(in the rows, 128 means zero)
One turn moves each row of this set onto another row. After a few examples, where does it send each row asked below?
z134: [171 114 101 143 117  97 128 141 114 128 133 120 128 140 128 159 125 132
 150 161 126]
z202: [169 115 112 141 119  80 127 142 124 129 125 126 126 133 128 162 130 123
 136 151 132]
z426: [102 109 138 139  91 141 121 145 161 154 128 144 109 120 122 100 145 114
 158 139 116]
z340: [131 133 112 143 129  98 104 140 159 154 112 116 122 155 119 131 136 127
 122 151  90]
z996: [ 96 145 120 139 115 100 118 124 131 130 135 139 120 136 133  90 120 128
 152 143  74]
z526: [159 126 111 142 110  76 129 142 118 121 125 122 125 136 130 165 130 141
 128 138 128]
z145: [126 124 136 123 111 164 124 163 172 152 126 119 145 123 119 126 141 117
 126 159 122]
z392: [ 88 123 121 144 117 157 113 172 139 130 132 129 111 110 129 106 137 134
 155 149 121]
z789: [136 122 131 114 126  97 162 130 108 112 146 135 160 115 151 114 110 123
 136 145  95]
z70: [125 123 128 119 135  97 151 132  97 108 133 138 150 108 157 119 112 115
 146 144 102]
z627: [132 146 132 116 128 109 151 108 100 113 113 127 159 111 143 127 117  95
 148 147 121]
z12: [115 122 118 130 119 138 127 110 135 128 126 137  94  92 138 153 129 123
 130 134 171]
z27: [119 151 141 117 113 147 127 111 171 137 135 132 132 117 132 119 112  82
 126 147 150]
z737: [100 146 114 139 105 167 128  98 148 135 137 130 126 133 124 116 106  95
 152 156 125]
z791: [121 160 123 145 134 149 114 136 133 102 134 163 113 137 101 119 141 121
 135 123 155]
z527: [127 117 108 142 107 150 155 107 149 128 162 132 121 119 106 138 119 155
 106 147 133]
z376: [125 124 111 143 125 152 142 109 131 108 149 152 115  99 103 151 126 125
 130 160 155]
z718: [103 120 122 122 122 154 155 107 127 121 151 120 124 133 133 127 137 160
 109 110 126]
z483: [131 121 113 136 124 149 120 133 166 155 137 127 106 158 126  98 131 136
 122 116 140]
z216: [119 140 158 126  79 133 132 151 167 134 143 154 129 116 111 106 150 126
 132 132 127]
z596: [105 154 142 130 106 150 124 178 145 109 146 137 130 106 119 110 141 146
 131 142 132]
z777: [124 109 138 113 141 155 143 103 128 122 138 147 122 110 127 134 145 100
 137 137 156]
z95: [156 126 106 144 123  78 135 151 124 130 132 106 111 131 131 125 125 154
 123 130 145]
z457: [121 124 118 123 128 106 161 116 119 134 122  98 159 127 149 114 107 128
 119 137  95]
z455: [ 87 152 136 145  89 149 114 144 138 123 105 136 128 124 117 143 153 130
 140 130 114]
z901: [161 126 100 146 108  93 129 141 109 121 134 116 128 143 131 161 125 150
 140 148 121]
z366: [ 74 157 110 149 115 154 130 116 145 117 137 115 125 131 127 119 103 130
 118 137 114]
z84: [140 164 122 143 104 101 108 124 142 126 122 145 135 158  98 138 143 126
 135 151  93]
z365: [116 146 129 123  79 175 116 146 146 146 119 119 136 131 133 131 143 133
 154 144 124]
z348: [135 117 130 110 114  93 158 122 112 127 139 128 152 120 163 112 110 124
 140 134  97]
z766: [125 130 121 131 126 110 165 103 107 118 126 124 165 127 124 120 113 107
 136 152  93]
z623: [ 99 147 127 125 148  93 113 157 143 127 133 123 123 116 148  90 117 128
 126 146  96]
z196: [120 116 113 129 101 135 140 107 153 145 140 119 100 113 140 141 124 154
 108 121 152]
z306: [172 133 116 134 118  81 128 142 117 125 128 125 112 120 129 132 131 127
 146 139 164]
z265: [ 92 163 137 128 124 134 130 129 169 120 132 117 129 115 134 123 110 115
  93 128 140]
z751: [151 117  94 161 118  88 142 136 115 125 142 119 115 143 107 123 123 153
 137 145 122]
z735: [109 119 143 109 132 135 144 110 137 125 131 130 115 112 145 136 147 129
 108 104 155]
z296: [154 183 118 124 115 123  94 144 127 119 121 130 135 141 124 142 139 126
 152 160 124]
z676: [138 164 141 100 132 108 113 154 145 126 145 134 139 110 149  91 119 112
 143 158 120]
z73: [ 96 131 144 144 121 140 122 160 165 128 112 137 138 116 103 139 151 114
 113 145 112]
z924: [117 109 115 126 131 175 154 100 119 119 158 136 131 130 115 126 136 131
 138 143 127]
z7: [124 117 127 114 123  93 149 124 100 124 127 130 143 113 170 117 111 117
 150 135 103]
z52: [134 163 134 114  98 112 119 121 133 129 146 150 136 131 133  89 122 113
 169 156  98]
z390: [121 148 113 133 129 155 102 140 137 131 123 133  97 141 139 112 135 131
 144 112 164]
z268: [145 152 110 122 140 118  88 161 144 146 112 104 123 139 145 134 131 128
 138 158 123]
z836: [128 141 128 106 130 104 148 120 110 129 109 101 152 112 167 123 112 114
 131 132 124]
z518: [132 133 124 148 130 143 131 130 161 126 148 158 122 155  88 106 137 126
 113 127 130]
z721: [167 125 104 152 113  92 137 127 108 119 136 138 117 133 104 129 129 125
 160 155 141]

z791 goes to z366
z426 goes to z145
z95 goes to z627
Now find these:
z789 goes to z526
z676 goes to z84
z196 goes to z777

One turn moves each row of this set onto another row. After a few examples, where does it send each row asked below?
z630: [123 147 126 104 137 147 115 118 139  83 127 135  79 110 114 143 123 167
 164 146 157 194 124  97 132 158  85 110  90 118  85  84 132 149 160 134
 107 133 159 109 148 129]
z387: [128 142 128 140 109 139 125 122  92 134 129 155 100 159 107 159 156 155
 131 175  99 183 107 120 161 143  75  97 149 125  86 148 139 136 118 135
 108 156 124 114 115 137]
z957: [134 129 131 101 131 139 116 113 126 105  87 121 127 123 104 132 121 141
 169 151 121 195 117 122 141 201  44 132 151 117 122 139 125 136 149 148
 117 173  91  94 109 148]
z680: [127 119 143 136 104 103 127 131 110  95 126 146 117 113 132 165 146 128
 156 168 175 166 127 101 165 147  99 136 137 123 168  87 128 129 114 123
 133 138 103  94 121 139]
z954: [131 156  92 132 131 134 130 142 141  94 178 142 115 125 144 141 148 170
 131 162 162 192 126 111 142 159 107  85 133  94 130 104 124 134 138 145
  95 145 140  88 138 101]
z771: [151 147 128 119 127 145 103 103 130 109 115 122 145 129 133 141 175 161
 145 146  95 199 150  87 132 196  92 113 134  91 139 139 136 126 129 136
 125 167  90 118 108 144]
z541: [130 126 131 119 105 146 121 118  98 128 126 145 112 155 116 137 137 169
 167 177 113 188 126 109 169 128  99 116 127 137  98 158 128 150 124 130
 116 155 138 107  97 172]
z380: [149 146 122  98 116 148 120 118 123 109 110 121 127 128 129 151 163 156
 147 157 111 185 130 115 147 215  67 110 130  91 156 152 131 130 134 134
 123 147  86 101 118 156]
z906: [103 147 157 100 127 163  92 153 119 113 126 149 108 143 141 129  96 140
 172 111 134 178 122 158 182 157  88 121 136 111 109 109 123 154 109 130
 108 156 125  98 134 127]
z515: [144 102 139 143 118 120 121 146 133  94 130 141 120 111 142 160 155 132
 159 162 161 175 149 101 164 162 104 129 116 139 166  88 142 139 131 113
 112 124 113 100 128 121]
z745: [121 146 105 158 104 131 130  99  97 114 120 145 116 169 108 161 135 157
 144 157 117 196 108 119 155 157 101 110 114 132  92 150 105 147 136 127
  91 156 114 111 122 147]
z325: [106 158 126 120 139 137 101 151 144 121 121  94 114 149 119 168 118 153
 162 128 139 220  97 122 155 168  84 136 110  70 131 111 159 133 160 125
 103 121 133 135 117 140]
z854: [119 167 137 103 126 118 118 152 108 138 111 108 102 112 116 170 107 160
 139 116 126 188 123 108 140 163 109 136 149  72 114 105 152 125 146  87
 142 155 128  95 103 143]
z266: [155 126 136 107 131 130 120 111 135 119  96 129 129 112 113 132 135 163
 147 130 102 191 149 119 131 204  59 122 127 127 107 135 122 127 143 150
 131 159  86 113 107 140]
z609: [132 149 138  85 138 128 120 111 120  92 131 142  65 105 103 143 106 163
 161 161 152 169 115  96 144 147  84 107 117 111  96  93 126 153 132 143
 121 129 154 109 138 124]
z444: [141 126 107 139 131 145 135 101 131 111 115 147 104 146 127 145 135 145
 154 147 109 196 135 116 145 149 114 114 120 145 116 174 123 154 150 110
  99 158 153  91 122 151]
z624: [121 129 137 129 141 136 105 164 121 126 124 115 135 142 143 154  87 171
 152 154 135 212 150 108 137 154  94 138 144  73 127 114 173 131 159 103
  89 153 120  98 114 115]
z579: [131 116 167 127 124 113 107 128 122  96 116 148  98 100 129 176 145 126
 158 161 157 159 128 110 152 161  63 135 126 142 142  85 156 125 125 124
 128 122 122 109 142 131]
z868: [136 168 114 126 131 103 123 171 134 146 146 119 106 137 131 157  83 148
 146 115 125 187 116 138 144 172  96 116 145  84 151 127 135 137 140 133
 114 141 126 114 121 127]
z858: [126 153 124 107 130 131 121 117 121  98 133 134  85 114 100 151 108 153
 154 152 152 195 103  92 116 144  91  92 115 105  76  68 120 153 147 132
 121 157 145 102 133 129]
z975: [139 150 123 118 131 147 105 108 119  96 110 117 126 137 124 141 153 131
 158 165  97 196 125  96 140 190  74 113 164  80 163 146 131 141 126 141
 113 173  96 102 112 143]
z5: [109 141 141  88 133 188 108 157 110 107 124 136 111 130 146 157 144 135
 138 111 129 184 135 151 177 155 112  96 130  81 130 112 141 151 118 115
 114 135 133  82 129 136]
z481: [131 140 110 105 126 143 130 135 132  91 169 148 109 112 150 128 145 186
 139 180 166 176 141 104 154 155 103 110 142  97 127 114 141 128 137 121
 103 144 146  78 130 107]
z143: [132 117 120 158 107 103 121 136 129  95 139 137 130 124 128 162 157 113
 151 141 168 182 122  99 152 156 113 119 126 123 165  75 133 141 135 132
 117 146 104 111 125 135]
z350: [104 175 159 111 125 169 103 127 121 109 134 145 105 165 147 142 139 135
 150 133 130 195 104 133 181 151 102 130 136  69 123 100 132 142  96 103
 112 155 116 115 127 105]
z523: [115 156 105 111 122 131 125 123 125  95 182 136 119 124 130 147 144 178
 138 180 177 174 108 110 160 148 104 103 149  86 123 106 121 123 123 144
 114 147 137  88 126 120]
z157: [128 149 146 124 160 123 109 148 109 112 103 111  81 117 122 167  98 159
 135 128 106 192 151 101 152 159  98 127 135  74 135 127 149 137 130 130
  98 104 131 117 127 100]
z16: [ 96 162 134 125 139 112  89 133 108 114 131 107 130 122 132 172 101 192
 149 120 145 176 139 120 165 169 109 156 134  81 126 138 139 102 133 134
 114 123 128 106 118 139]
z447: [126 129 147 142 117  97 113 126 114 104 122 149 105 109 112 177 141 104
 147 143 159 163 107 105 138 150  76 122 141 126 138  71 150 129 126 138
 134 152 115 116 136 138]
z534: [136 107 143 146 125 118 105 136 137 102 125 145 118 110 124 173 156 111
 153 137 154 178 124 102 135 163  79 120 119 141 132  65 165 138 150 121
 118 140 122 125 143 128]
z25: [120 141 104 154 124 150 131  95 121 108 118 147 114 150 120 173 164 144
 128 146 110 200 110 126 137 164  89 115 137 131  88 157 142 132 155 103
  93 168 140  96 129 134]
z4: [134 134 136 132 148 128  96  96 136 101 100 120 135 125 108 124 131 146
 163 135 102 206 134 100 133 183  65 132 149 116 114 136 122 130 134 169
 119 172  99 125 106 133]
z667: [132 129 126 122 135 154 117 110 133 119 129 147 101 138 123 153 170 153
 149 161 105 183 122 127 163 144  82 119 139 140 108 178 155 133 132 135
 115 140 169 111 117 156]
z964: [116 148 159 115 143 142 118 106 131 118 131 167 124 167 143 139  89 136
 146 115 144 200 123 142 148 138 102 132 122  90  99 100 123 138 112 118
 110 162 105 118 127 104]
z511: [110 122 145  95 155 165 116 128 126 112 120 151 138 132 140 153 101 141
 137  89 153 190 144 163 148 148 109 109 107 100 104 113 134 141 136 136
 105 138 123  91 129 143]
z634: [126 146 146 107 152 163 131 106 129 113 131 152 122 154 144 167 139 131
 111 110 137 201 128 141 149 143 121 106 108  61 125 112 142 135 116 118
 108 130 113 110 124 116]

z266 goes to z380
z523 goes to z858
z680 goes to z447
Now find these:
z745 goes to z25
z634 goes to z511
z325 goes to z624

